One vector is turned by the same rotation once a step. Each row is the vector after some number of steps, and that number follows the row.
The counts run from 0 to 668.
[-0.44  1.02 -1.03 -0.77  0.25  1.54 -0.96 -1.38 -0.03 -1.06 -1.32 -0.98
 -1.72  1.18  0.16 -0.33 -0.82 -1.34 -0.75  0.20 -2.57 -1.58  1.90  2.19
 -1.18 -0.08 -0.01 -1.60 -0.19  1.57  0.29 -3.05  1.27 -0.68 -1.20 -0.37
  0.01  3.15  0.12 -0.65  0.36  0.85 -1.39 -2.15 -0.22 -0.10 -1.44  0.72
 -1.09 -0.43 -1.73  0.48  0.87  1.66 -1.02  1.28  0.99 -0.82 -1.87 -2.91
  1.34  3.33 -1.87 -1.40  1.03 -1.00  0.19 -0.01]
24
[ 0.13  2.00 -0.41 -0.70  1.31  2.40 -1.66 -1.84 -0.64 -0.87 -1.16 -1.08
 -2.30 -0.12 -0.88 -0.51 -2.67 -0.88 -1.16 -0.63 -1.86 -2.19  1.47  0.63
 -0.32 -0.14  0.18 -1.37 -0.26  2.42  0.65 -2.45  1.21 -0.37 -1.08 -2.06
  0.49  1.49  0.38 -0.45  0.05  0.08 -0.60 -2.92 -0.79  1.72  0.86 -0.90
 -1.24 -0.41 -2.42  0.57  0.66 -0.80 -0.89  1.07  0.98 -2.16 -1.40 -1.64
  0.63  2.20 -1.83 -1.54 -0.38 -2.00  1.43  0.91]
28
[ 1.21  0.19 -0.29 -1.01  0.61 -1.47 -2.35 -1.26  0.09  0.02 -2.26 -1.34
 -2.93 -0.24  0.11 -0.72 -0.26 -2.18 -0.76 -1.16 -0.47 -1.78  0.72  0.45
 -1.15  1.61  2.25 -0.52  0.24 -0.08 -0.30 -2.80  4.11  1.90  0.27  2.03
 -1.19  3.04 -1.88  0.12  0.54  0.41  0.52 -1.36  0.16 -0.14 -0.35 -0.42
 -1.34  0.34 -1.88  0.69  1.44 -0.53  0.14 -0.26 -1.24 -1.66  0.03 -2.44
  2.10  1.71 -0.21  0.47  0.10 -1.00  1.06 -0.62]
61
[ 0.14  0.01 -1.05  1.45  2.71  0.46 -3.73 -0.42  0.47 -0.21  0.66 -1.25
 -1.39  0.11  0.38 -1.63 -0.02 -0.36  2.21 -0.36 -1.56 -0.56  0.39  2.22
 -2.31  1.24  1.45 -0.36  0.08  0.54 -1.10 -0.79  2.72  1.66 -0.47  1.47
 -0.60  0.60 -0.06 -0.75  1.97  1.38 -0.07 -0.25 -1.53  2.51  0.34 -0.16
 -2.75  0.69 -2.56 -0.60 -0.68  0.13  1.94  0.04 -0.11 -0.75 -0.45 -0.89
  1.74  2.66 -1.96 -0.42  1.50 -0.03 -0.23 -0.62]
51
[-2.56  1.76  0.94 -0.88 -0.36 -1.14 -2.55 -1.57  0.43  0.24 -1.51 -0.34
 -1.74  2.35  0.24  0.01 -1.26 -3.20 -0.90  1.08 -0.19 -1.68  0.34 -1.43
 -3.17  0.63 -0.61 -1.76  0.08  0.92 -1.58 -1.78  0.87  0.73  0.41  1.42
  1.84  0.30  1.26 -1.04  1.26  1.80  0.43  0.12 -0.33  0.00 -0.33 -0.33
 -2.24  0.11 -2.29  0.37  2.13  2.09 -0.94  1.92  0.27 -1.60 -0.69 -1.52
  1.06  2.17  0.16 -1.75 -0.64  0.36  1.07 -0.67]
346
[ 0.31  0.13  0.37 -0.55  1.10  0.67 -1.45 -2.49 -0.53 -0.72  0.15 -0.55
 -1.93  0.16  0.97 -1.37 -0.58 -1.24 -1.62 -1.18 -1.50 -1.41 -1.52  0.88
 -2.85  1.94  1.70 -1.04 -0.89 -1.09  0.40 -2.39  2.63  1.03 -0.35  0.53
  1.29  0.69  0.51 -0.64  0.09  0.16 -1.15 -1.54 -1.16  1.05 -0.46  0.05
 -0.37  0.40 -3.36  1.49 -1.31 -1.74 -0.03  1.66  0.19 -1.25 -1.67 -3.22
  1.84 -0.09 -1.14 -1.39 -0.78  0.61  2.77 -0.19]
211
[-0.65 -0.18 -1.15 -1.93  0.12 -0.29 -2.19 -1.07  0.71 -0.44 -1.43 -0.97
 -1.91 -0.05  0.33 -1.43  0.03 -0.59 -1.15  0.02 -1.77 -0.01  1.99  2.74
 -1.35  0.29 -1.03 -0.12  0.84 -0.35  2.63 -4.48  1.44 -0.77 -1.21 -0.03
 -0.87  2.68  0.44 -1.07  1.41  1.33 -0.21 -2.34  0.40  0.40 -1.26  0.89
 -1.27 -0.08 -1.27 -0.13  0.14  1.33 -1.28  0.00  0.85 -0.92 -2.36 -2.22
 -0.88  1.73 -1.07 -1.73  0.38 -2.17 -0.40  0.90]
368
[-0.30  1.06  0.52 -0.55  0.86  2.53 -2.46 -0.92 -1.29 -2.00 -1.49 -1.87
 -2.21 -0.79 -1.33 -0.53 -1.81 -0.82 -1.95  0.47 -1.46 -1.67  1.48 -0.34
 -0.02  0.65  0.52 -0.71  0.84  1.89  1.50 -3.43  2.46  0.03  0.37 -2.80
  0.83 -0.09  0.07 -0.37 -0.69  0.39 -0.37 -2.49 -0.38  0.97  1.21 -1.71
 -1.15 -0.81 -2.60  0.36 -0.47 -0.73 -0.80  0.12  1.20 -1.80 -1.50 -1.02
 -0.56  0.48 -0.61 -2.39 -1.37 -1.42  0.61  0.39]
31
[ 1.30  0.93 -0.50  0.51  1.85  2.05 -2.58 -1.07 -0.38 -1.08 -0.67 -0.96
 -1.96 -1.18 -0.83 -0.82 -1.20  0.61  0.33 -0.94 -2.36 -1.32  1.58  1.98
  0.24  0.75  1.44 -0.15  0.63  2.50 -0.12 -1.81  2.99  0.61 -0.81 -1.10
 -1.00  1.84 -0.79 -0.41  0.84 -0.17 -0.20 -1.97 -1.07  2.14  1.34 -0.61
 -2.38  0.03 -2.48  0.11 -0.63 -0.93  1.15 -0.50  0.37 -1.71 -0.84 -0.82
  1.17  2.01 -2.26 -1.03  0.69 -1.41 -0.40  0.45]
474
[-0.98  0.64 -0.69 -0.96 -0.49  1.88 -1.83 -1.06  0.41 -0.73 -0.58 -0.63
 -1.29  0.05  0.59 -0.28 -0.01 -0.99 -0.52 -1.16 -2.08  0.93 -0.01  0.47
 -2.38  1.85  0.68 -1.82 -0.94  0.24  0.50 -1.73  2.33 -0.57 -2.49  1.40
  1.01  0.41  0.60 -0.24 -0.99 -0.38 -2.30 -1.63 -1.06  0.09  0.00 -1.06
  1.10  0.61 -4.31  1.31 -1.18  0.04 -2.20  1.26  0.10  0.35 -3.18 -2.75
  0.49 -0.08 -0.44 -2.11  0.82  0.86  1.61 -0.40]
284
[-0.81  0.81 -2.06 -1.76 -0.46  1.56 -2.06 -1.59  0.18 -1.19 -1.74 -1.35
 -1.39  1.12 -0.89  0.68 -0.52 -2.09 -0.80  1.79 -1.92 -0.84  1.91  0.75
 -0.59  0.18  0.05 -1.43  0.66  2.12  0.68 -2.75  1.58 -0.69 -1.10 -0.29
 -0.38  2.10 -0.18 -0.26 -0.21  1.15 -1.26 -1.76  1.32 -1.19 -0.97 -0.60
 -1.52  0.00 -1.27  0.91  2.29  2.96 -1.36  1.35  0.03 -0.06 -1.80 -1.68
 -0.61  2.51 -0.48 -2.70  0.25 -1.25 -0.62  0.61]
443
[-0.85  0.30  0.24 -0.26  1.66  2.78 -3.60 -0.23  2.07 -0.44  0.20 -1.02
 -0.39  0.23 -0.13 -1.93  1.22  0.41 -0.26  0.27 -2.69  1.46  0.36  1.54
 -0.45  0.11 -0.27  0.61  1.21 -0.82  1.10 -2.41  1.00 -0.94 -2.30 -0.69
  0.56 -1.23  0.64 -0.66  1.37 -0.14 -0.27 -0.62  0.56  2.47  1.33 -1.40
 -0.77  1.19 -4.24 -0.43 -1.25  0.55  0.64 -0.67  0.31 -0.27 -2.98 -0.58
 -1.29 -0.27 -1.12 -2.79 -0.15 -0.49 -0.91  0.56]
117
[-0.87  1.05  1.26  0.07  0.64 -2.68 -3.97 -0.04  1.93 -0.08 -1.25 -0.71
 -1.13  0.35 -0.06 -1.24 -0.34  0.49  0.93 -0.89 -0.78  0.32  1.74  0.09
 -1.03  1.42  0.49  1.22  1.92  0.22 -2.19 -2.02  3.69 -0.09  0.76  1.83
 -0.13  1.29  0.83 -1.39  0.87  0.72  1.88  1.09 -1.18  3.06  0.44 -0.28
 -1.54  0.56 -2.54 -1.55 -0.35  1.04  1.19 -1.62 -0.97 -0.99 -1.21  0.93
  1.61  0.18 -0.69 -1.59 -0.18 -0.05 -0.49 -0.97]
501
[-0.87  1.07  1.07 -0.12  0.06 -3.01 -4.15  0.36  1.94  0.15 -1.61 -0.76
 -1.54 -0.17  0.38 -1.18  0.38  0.23  0.63 -1.13 -0.68  0.59  2.08  0.04
 -0.54  1.59  0.57  1.33  1.94  0.05 -1.84 -2.22  4.04 -0.13  1.05  2.31
 -0.63  2.10  0.45 -1.07  0.84  0.72  1.55  0.58 -1.04  2.14  0.44  0.04
 -1.44  0.40 -2.69 -1.20 -0.11  1.17  0.67 -1.90 -0.72 -0.92 -1.24  0.55
  1.63  0.33 -0.29 -1.51  0.34 -0.08 -0.56 -0.97]
502
[-1.03  1.39  0.97 -0.44 -2.13  1.67 -1.61 -1.52  0.69 -0.99 -1.78  0.21
 -1.51 -0.05  0.31  0.15 -0.37 -0.30 -2.10 -0.26 -2.27  1.00  1.41 -0.62
 -1.54  1.18 -0.36 -1.16  0.97  1.25 -0.28 -2.54  2.53  0.07 -0.26 -0.64
  1.90  0.65  1.60 -0.46 -1.30 -0.35 -0.94 -0.88 -0.57  0.02 -0.34 -1.00
  0.40  0.38 -3.86  1.04 -1.45  0.69 -2.49  0.17  1.00 -0.30 -2.95 -1.57
  0.61 -1.02 -0.17 -3.11 -1.09  1.45 -0.01  0.10]
280
[-1.34  2.14 -1.21  0.11 -0.51  2.58 -2.78 -1.79  0.38  0.68 -0.40 -0.41
 -1.54  1.39 -0.72  0.35 -0.82 -3.10 -0.46  1.26 -2.07 -0.33  0.86 -0.35
 -1.62 -0.05 -0.39 -1.88 -0.41  1.79 -0.73 -0.47  0.28  1.36 -1.18 -0.12
  1.40  0.35  0.77 -0.06  0.84  0.44 -0.49 -0.62  0.75 -0.03 -0.26 -1.87
 -2.19  1.36 -3.17  1.98  1.86  1.83 -1.69  1.55  1.01 -1.19 -1.62 -1.81
 -0.01  2.71 -0.74 -1.89 -0.43  0.72 -0.36  1.10]
273
[-1.63  0.84 -0.70 -1.65 -0.30 -0.19 -2.17 -2.54 -0.37 -1.06 -1.74 -0.39
 -1.38  1.51 -0.69  0.80 -1.08 -1.76 -0.50  1.18 -0.93 -1.88  0.57 -1.19
 -2.06  1.84  0.49 -2.45  0.19  2.91 -1.92 -1.62  2.92 -0.01 -0.11  1.74
  0.56  1.42  0.60 -0.57 -0.07  1.28 -1.16 -0.55 -0.63 -1.45 -0.88 -0.32
 -1.31 -0.45 -1.08  1.01  1.85  2.53 -0.99  2.58 -1.00 -0.25 -1.13 -1.50
  0.75  1.37  0.21 -2.44 -0.21  0.22  0.26 -0.30]
172
[-0.98 -0.72  0.18 -0.29  1.99  0.49 -2.89  0.18  1.05 -1.29 -0.61 -2.00
 -2.00  0.48  1.24 -2.09  0.39 -0.97  0.31  0.22 -1.57  0.24  1.42  2.75
 -2.23  0.13 -0.42 -0.64  0.46 -1.67  2.08 -4.03  1.81 -0.21 -1.04  0.18
 -0.09  0.37  0.37 -1.06  1.63  2.21 -0.11 -1.61 -0.40  1.59 -0.11 -0.07
 -0.67 -0.68 -2.79 -2.17 -0.65  1.07 -0.04 -0.59  0.49 -0.51 -1.57 -1.95
  0.24  1.98 -1.15 -0.55  1.47 -1.35  0.33 -0.84]
641
[-0.03  1.25 -3.09 -2.12  0.37 -1.68 -2.62 -0.58  1.89  0.94 -0.35 -2.06
 -0.72  1.79  0.00 -0.59  0.94 -2.89  0.40  0.30 -0.65  0.75  1.13  0.81
 -1.11 -0.52  0.60  0.54 -0.02 -1.18 -0.71 -1.43  0.66 -1.45 -1.52  2.38
 -0.19  2.16  0.37 -0.61 -0.12  0.38  0.01  0.04  1.48  1.97 -0.18 -0.85
 -0.53  1.98 -2.71  0.47  2.20  1.88 -0.93 -0.06 -0.79  0.43 -2.80 -0.66
  0.45  1.68 -0.51 -2.97  0.84 -0.39  2.06  0.16]
260
[-1.35  1.00  0.72 -0.47 -1.92  1.75 -1.85 -1.30  0.60 -1.25 -1.63 -0.11
 -1.51  0.03  0.62 -0.01 -0.07 -0.75 -1.87 -0.52 -2.57  1.10  1.48 -0.35
 -1.67  1.51  0.28 -1.43  0.61  0.85 -0.01 -2.18  2.80  0.03 -0.71  0.36
  1.80  0.79  1.34 -0.51 -1.30 -0.18 -1.47 -1.14 -0.41 -0.31 -0.53 -0.93
  0.73  0.38 -4.18  1.28 -1.61  0.57 -2.97  0.37  0.67 -0.04 -2.92 -1.73
  0.48 -0.88 -0.21 -2.50 -0.63  1.56  0.19 -0.24]
281
[-2.07  0.83  0.17  0.10  1.23  2.27 -2.87  0.62  0.30 -1.00  0.02 -1.37
 -1.20  0.70  1.14 -0.33  0.44 -2.22 -0.29  0.38 -1.60  0.53 -0.67 -0.10
 -2.44  0.83  0.44 -1.27 -1.34 -0.70 -0.14 -1.55  1.46 -0.53 -1.70  0.29
  1.26 -1.85  0.26 -0.37 -0.08  0.28 -1.73 -1.66 -1.28  1.07  1.52 -2.07
 -0.15 -0.21 -4.64  0.88 -1.04  0.33 -1.01  1.40  0.89 -0.58 -2.90 -1.92
 -0.17  1.12 -0.62 -2.06  0.95  0.61  2.03 -1.33]
458
[ 0.14 -1.01  1.39 -1.56  2.45  0.91 -2.98 -2.23  0.52 -1.04 -0.38 -0.63
 -1.56 -0.88  0.10 -2.38 -0.33  1.19 -1.14 -0.97 -1.43 -0.72 -0.71  1.28
 -1.25  1.77  0.73 -0.24  0.98 -0.53  1.26 -3.69  3.13 -0.52 -1.23  0.24
  0.81 -0.78  0.59 -1.01  1.23  0.23 -0.48 -1.06 -0.68  2.38  1.04 -0.35
 -0.57  0.06 -2.73 -0.60 -1.69 -1.49  1.26  0.34 -0.89 -0.59 -1.81 -1.45
 -0.37 -1.98 -0.84 -1.82 -1.16 -1.32  0.79  0.42]
216
[ 1.91  0.38 -0.27 -0.94  2.23  2.39 -1.67 -3.19  0.12 -1.21 -0.65 -1.07
 -0.89  0.74 -0.49 -0.74 -0.60 -1.01 -1.16 -0.06 -1.75 -1.87 -1.32 -0.28
 -0.27  0.95  3.10 -1.29  0.09  0.86 -1.19 -1.56  3.09  1.04 -0.94  0.37
  1.02 -0.34 -0.51  0.36 -0.18 -0.55 -1.08 -0.10  0.98  1.31  0.27 -2.14
 -0.48  1.11 -3.39  0.67  0.58 -1.57  0.81  1.47 -1.48  0.00 -0.50 -1.67
  2.31 -0.59 -0.62 -2.22 -1.67  0.33  1.56  0.00]
139
[ 0.56  1.61 -2.21  0.41  0.08  2.61 -2.59 -2.40 -0.05  0.76  0.26 -0.48
 -1.39 -0.06 -0.39 -0.70 -0.70 -1.16 -0.33 -0.01 -2.72 -0.39  0.86  2.03
 -1.54  0.36  0.45 -0.66  0.10  1.63  0.25 -1.11  0.83  1.93 -1.21 -0.53
  0.25  1.94  0.37 -0.29  1.13  0.00 -0.30 -1.12  0.25  1.41 -0.67 -0.23
 -2.46  1.65 -2.86  2.39  0.10  0.32 -0.52  0.35  1.30 -1.75 -1.83 -2.10
  0.58  2.48 -2.27 -1.64 -0.08  0.05 -0.75  1.97]
546
[-0.90  1.35 -0.62 -1.76  1.63  0.00 -3.28 -1.62  0.63 -0.85 -0.55 -1.81
 -0.30  1.07 -1.40 -0.20 -1.67 -0.94  0.67  0.61 -0.25 -0.52  1.04 -1.30
 -0.75  0.62  0.70 -0.89  1.25  2.29 -2.22 -1.00  1.94 -1.75 -0.18  1.26
  0.96 -0.26  1.68 -1.10 -1.39  0.44 -0.11  0.54 -0.43  2.72  1.60 -2.19
 -0.63  0.66 -2.42 -1.46  0.83  1.09 -0.16  1.15 -1.64  0.75 -1.83  1.43
  0.29 -0.60 -0.62 -3.90 -0.72 -0.30  1.64 -0.40]
598
[ 0.99 -0.36 -0.54 -1.19 -0.23  1.85 -1.28 -1.97  0.02 -1.13 -1.47 -1.06
 -2.70 -0.29  0.81 -1.00 -0.39 -2.20 -1.87 -0.78 -1.84 -0.34  0.41  0.59
 -2.08  0.94  1.36 -1.49 -0.22 -0.53  1.84 -3.10  2.62  1.47 -0.52  0.10
  1.02  0.99 -0.12  0.57 -1.10  0.13 -0.82 -1.78  0.80 -0.48 -0.70 -1.65
  0.67  0.95 -3.62  1.00 -0.39 -1.24 -2.42  0.47 -0.15 -0.38 -1.34 -3.43
  1.16 -0.52 -0.32 -1.09 -0.84  0.02  1.56  0.52]
555
[-0.31  1.04 -0.95 -2.18  1.01 -1.09 -3.49 -2.97  1.21  1.22 -0.48 -0.01
 -0.92  0.21 -0.69 -0.77 -2.41 -0.55  0.69 -1.79 -0.46  0.20  0.06 -0.70
 -2.42  1.71  0.20 -2.16  0.13  1.79 -1.75 -0.47  1.97 -0.26 -1.38  3.34
  0.86  0.80  1.49 -0.57 -0.21  0.14  0.52  0.31 -1.10  2.49  0.67 -1.34
 -0.32  2.05 -2.41 -0.41  0.90  0.02 -0.77  1.12 -2.55 -0.09 -1.38 -0.40
  0.19 -1.38 -0.53 -1.93 -0.60 -0.49  1.34  1.16]
250
[-1.65  0.48 -0.70 -0.87 -0.65 -2.55 -5.12  0.65  1.57  0.68 -0.91 -1.50
 -1.21  0.08 -0.08 -0.31  0.62 -0.98  0.82  0.15 -0.15  1.84  1.63 -0.41
 -1.63  1.55 -0.29  0.88  1.43 -0.85 -0.65 -1.95  2.69  0.07  0.09  2.85
 -0.34  0.76  0.56 -0.99  0.46  0.89  1.14  0.41 -0.24  1.30  0.74 -0.75
 -1.33  0.72 -2.92  0.15  0.00  2.47 -0.66 -1.27 -0.92 -0.44 -2.32  0.92
 -1.11  0.03  0.24 -2.10  0.40  0.26 -0.67 -0.45]
83
[-0.40  0.00  0.55  0.03  1.82  1.39 -2.05 -0.64 -0.66 -2.13  0.05 -2.43
 -1.89  1.04  0.97 -0.92  0.50 -2.98 -1.38  0.96 -1.04 -1.44 -0.92  0.11
 -2.52  0.57  1.63 -0.91 -0.87 -1.33  0.56 -2.67  2.09  0.51  0.07 -0.65
  1.80 -1.24  0.38 -0.27 -0.27  1.30 -1.17 -1.17 -0.40  0.62  0.34 -1.32
 -0.54 -0.21 -3.60  0.25 -0.76 -0.58 -0.50  1.33  1.04 -0.63 -1.33 -2.39
  1.10  0.78 -0.55 -2.23 -0.47  0.57  2.97 -1.63]
37
[ 0.82  0.97 -0.13 -0.15  0.80 -0.40 -3.66 -0.81  1.19  1.43 -1.22 -0.72
 -2.45  0.11  0.05 -0.61  0.19 -3.00 -0.35 -0.26 -0.72 -0.82 -0.64 -0.75
 -1.02  1.28  1.95 -0.39 -0.33 -0.06 -1.05 -1.11  2.89  3.35 -0.28  2.00
 -0.56  0.54 -1.60  0.74  1.88 -0.02  1.28  0.01  0.83  0.29  0.54 -1.66
 -2.60  1.60 -3.11  1.84  2.10 -0.44  0.75 -0.38 -1.12 -2.12  0.08 -1.65
  0.92  1.77  0.41  0.21 -0.49 -0.23  0.07  0.18]
236
[-0.08  1.87 -0.92 -1.70  0.70 -1.57 -3.61 -2.39  0.63  1.45 -0.98  0.08
 -1.01  0.42 -1.28 -0.18 -0.67 -0.64 -0.75  0.12 -0.79 -1.83 -0.09 -0.16
  0.36  1.63  1.05  0.96  0.53  1.94 -1.64 -1.79  2.59  0.04 -0.81  1.07
 -1.24  2.49 -0.82 -0.87  1.84 -0.86  0.64 -0.32  0.42  1.23  0.54  0.16
 -3.17  0.92 -0.88  2.51  2.10  1.18  1.52  0.66 -1.13 -2.04 -1.63 -0.48
 -0.21  1.51 -0.56 -2.11 -1.20 -1.31 -0.10  1.10]
511
[-1.81  0.84 -0.29 -1.56 -0.55  0.07 -2.51 -2.45 -0.47 -0.98 -2.04 -0.34
 -1.61  1.34 -0.79  0.96 -0.94 -1.87 -1.03  1.32 -0.93 -1.66  0.71 -1.21
 -1.62  1.91  0.64 -2.05  0.73  2.84 -1.43 -2.15  3.40  0.21  0.11  1.91
  0.29  1.18  0.10 -0.72  0.09  1.19 -0.92 -0.54 -0.06 -1.81 -0.73 -0.71
 -1.51 -0.40 -1.17  1.21  1.82  2.72 -0.95  2.48 -1.08 -0.34 -1.12 -1.38
  0.60  1.30  0.58 -2.19 -0.34  0.13 -0.70 -0.38]
171
[-1.02  1.63 -1.78 -1.34  0.80 -1.00 -2.79 -1.70  0.31  0.35  0.63 -0.67
 -0.26  0.66  0.05 -0.59  0.19 -0.10  0.05 -0.20 -1.39 -0.43 -0.57  1.91
 -1.98  1.55  0.54  0.86 -0.36 -0.67 -1.22 -1.64  1.03 -2.12 -1.88  1.09
  0.33  2.04  0.92 -1.52  1.02 -0.71 -1.44 -0.67 -1.36  2.62 -0.13  1.21
 -1.56  1.00 -2.42  1.97 -0.68  1.20  0.70  0.93  0.75 -1.00 -4.03 -0.98
  0.04  1.04 -1.85 -3.26  0.35 -0.20  1.94  0.25]
361
[-0.61  0.50 -0.59 -1.58 -1.18  1.07 -2.48 -2.15 -0.16 -0.80 -0.77 -1.18
 -1.45 -0.09 -0.69 -0.75 -0.98 -1.00 -2.29  0.57 -1.20 -0.05  1.30 -0.26
 -1.26  0.43  0.40 -0.14  1.41  0.29  0.93 -3.06  1.31 -0.18  0.57 -1.01
  1.77  0.27  2.15 -0.76 -1.62  0.35  0.00 -0.40  0.95  1.26  0.08 -1.36
 -0.09  0.89 -2.96  0.74 -0.92  0.25 -2.15  0.38  0.84 -0.32 -2.67 -0.85
 -0.52 -1.69 -0.28 -4.23 -2.46  0.32  0.83  1.40]
106
[ 1.25  1.20 -0.35  0.13  2.54  2.64 -2.13 -0.54  1.37 -0.94 -0.96 -2.12
 -1.84  0.28 -0.11 -1.66 -1.16 -1.08  0.38 -0.65 -2.37 -0.99  2.06  1.61
  0.40 -1.47  0.82 -0.53  0.18  1.28  0.31 -1.93  1.37  0.25 -1.59 -1.91
  0.07  1.13 -0.42  0.21  0.46  0.36  0.39 -1.90  0.35  2.91  1.01 -1.76
 -1.19  0.40 -3.36 -1.78  1.03 -0.70  0.16 -0.71  0.35 -1.34 -0.28 -1.17
  1.66  2.50 -1.94 -0.88  0.82 -1.57  0.63  0.58]
300
[ 1.18 -0.07 -0.29 -0.78 -0.99  1.86 -1.16 -2.01 -0.14 -1.19 -1.86 -1.13
 -2.53 -0.47  0.35 -0.81 -0.41 -1.11 -2.60 -0.45 -2.21 -0.15  1.38  0.81
 -1.18  0.74  1.12 -0.97  0.98  0.26  1.74 -3.63  2.92  1.64  0.47 -0.57
  1.02  1.78  0.38  0.31 -1.23  0.12 -0.37 -1.51  0.92 -0.29 -1.05 -0.95
  0.09  0.80 -3.06  0.98 -0.99 -0.87 -2.07 -0.05  0.50 -0.50 -1.54 -2.65
  1.21 -0.70 -0.46 -1.69 -1.70  0.34  0.11  0.87]
553
